Rotation paths and how fast each direction turns (deg/step):
Each turn is a multiple of 5 degrees from 10 to 175, or 0.
Each row of a path follows its step; steps can be skipped.
Path 1:
step 0: 0.949,2.574,1.493,-2.499,2.945,0.454,2.762,-2.356,0.247,-4.442,0.871,-1.400,0.396,1.573,0.257,3.937,0.115,-0.695,1.804,-5.909,2.336,-1.329,3.323,-2.291,4.867,1.179,1.578,-0.424,0.016,-0.855,1.307,-3.694,-4.556,-2.993,-0.291,3.707
step 1: -4.248,-3.087,-2.182,1.872,0.812,-2.665,2.028,2.552,1.529,-4.286,-2.450,2.057,-0.501,-0.106,0.505,0.654,3.896,2.587,-1.618,1.468,-3.705,2.700,0.086,-2.630,2.801,1.320,0.001,-6.431,1.368,-4.319,2.055,-1.512,-0.978,-1.264,-2.323,0.576
step 2: -1.451,4.788,2.519,-0.495,4.617,-3.268,1.632,-0.740,-0.038,1.089,-1.603,1.746,-5.307,-5.167,0.899,3.382,1.316,-4.714,2.422,1.504,-0.855,-0.182,0.407,1.258,-1.525,-2.076,2.847,-4.073,-1.762,0.231,1.953,0.763,-2.462,0.803,-0.724,2.579
step 3: 3.486,-0.733,0.303,-1.108,2.851,-0.936,4.909,-2.483,1.758,0.006,-4.415,4.303,-0.372,-0.039,-2.328,0.189,0.139,4.527,-0.590,3.642,-1.215,0.371,4.139,-1.325,3.709,-3.069,2.639,1.701,2.629,1.877,-0.275,-2.548,-1.479,-2.705,1.718,3.241
step 4: 1.761,-0.461,-0.535,-4.924,-1.720,-1.175,2.324,-2.186,3.925,-2.431,-1.122,-1.606,-1.277,-5.207,1.847,1.708,6.144,0.044,2.562,-2.694,-3.753,1.353,0.548,2.322,2.363,2.766,-0.766,-1.148,0.847,0.312,-1.276,1.162,-2.418,-3.454,-3.697,-1.568
step 5: 0.918,0.565,-0.337,-3.917,-0.256,-1.404,-1.668,2.248,0.782,0.543,-1.458,4.082,-2.094,3.218,-1.412,2.419,0.547,-6.666,-2.865,1.278,-4.231,4.249,1.591,0.496,2.164,-0.168,1.312,-1.871,2.248,-3.806,-0.067,1.389,-2.706,-2.391,2.685,3.187
step 6: 0.349,-0.581,3.534,0.116,3.362,-1.538,3.130,-0.184,3.110,0.804,-3.885,-0.979,2.635,-1.777,-0.831,5.525,-3.481,-0.150,4.025,-1.504,-0.645,-0.164,2.621,1.299,6.731,1.951,3.090,-2.407,-1.369,-2.608,-0.923,0.442,-0.274,2.085,1.153,-0.714
step 7: -0.960,-1.540,-3.543,-0.642,6.025,0.310,6.535,-1.054,-1.153,-4.601,2.202,0.616,0.624,-0.770,1.801,1.978,2.955,0.125,-4.705,2.339,-2.855,0.996,0.236,1.790,3.006,0.928,0.684,0.251,-2.733,-1.471,0.037,2.219,-1.706,-4.122,1.393,0.318
step 8: -0.460,1.569,4.966,1.775,2.249,-2.206,1.501,2.570,1.671,-0.021,-2.096,-1.378,-1.508,2.481,4.059,0.080,1.427,-1.016,0.242,-2.055,-1.305,1.658,0.939,0.713,0.131,1.020,3.497,-5.626,2.558,3.849,-1.769,2.084,-5.056,-4.550,-1.769,2.768
step 9: 0.128,5.461,-2.735,-1.613,3.923,0.670,0.179,0.053,1.367,-1.270,-3.309,0.290,-2.530,0.385,-0.463,3.466,-2.799,0.593,0.522,2.128,-5.421,0.254,-0.251,-3.980,5.769,-0.083,0.543,-0.833,2.057,0.799,4.165,-1.815,2.500,-3.130,-1.334,0.754
Speeds:
0.700,1.233,-0.029,0.020,-0.933,-0.358,-0.639,-0.280,0.637,-0.123,-0.421,-0.938,-0.201,0.314,0.235,-0.397,0.087,0.854,0.498,0.408,-1.054,0.537,0.725,1.573,-0.525,-1.322,-0.032,1.172,0.413,1.826,0.620,0.230,1.068,-2.347,-0.566,0.462 -> 70
1.289,1.495,0.657,0.301,-1.093,0.497,1.555,-0.023,-1.020,-0.583,-0.490,-0.168,-0.240,-0.153,-0.565,0.727,-0.736,-0.612,0.415,0.119,0.571,-0.173,0.431,-1.471,0.804,-1.770,0.089,-0.736,0.214,0.117,-0.282,0.910,1.653,0.388,1.260,-0.985 -> 110
1.097,-1.620,0.048,-1.392,-0.717,-0.694,0.212,-0.276,0.551,0.869,-0.733,0.128,0.700,-0.507,-0.414,0.784,-0.373,-1.183,-0.225,0.522,-0.570,0.807,0.323,1.399,0.051,0.472,-0.443,1.559,0.494,-0.185,-1.671,1.666,-0.113,0.533,0.950,-0.757 -> 40
0.389,-0.058,-0.243,-0.685,-1.354,-0.988,-0.497,0.092,-0.137,-1.560,-0.488,-0.499,-1.054,0.999,0.908,0.241,-0.004,-0.695,-1.372,-0.478,0.618,-1.514,0.007,-0.901,0.400,1.433,-0.345,-0.106,1.735,0.904,-0.808,-0.596,-0.633,-0.906,-0.550,-0.967 -> 90
-1.241,-1.086,0.834,0.053,-0.798,-0.130,-0.032,0.390,1.515,1.145,-0.189,0.719,0.035,0.585,0.425,0.168,0.405,1.032,0.750,0.013,0.730,0.872,0.586,0.060,0.496,0.193,0.942,-1.470,-0.259,1.278,0.162,-0.130,0.618,-0.004,-0.253,-2.740 -> 155
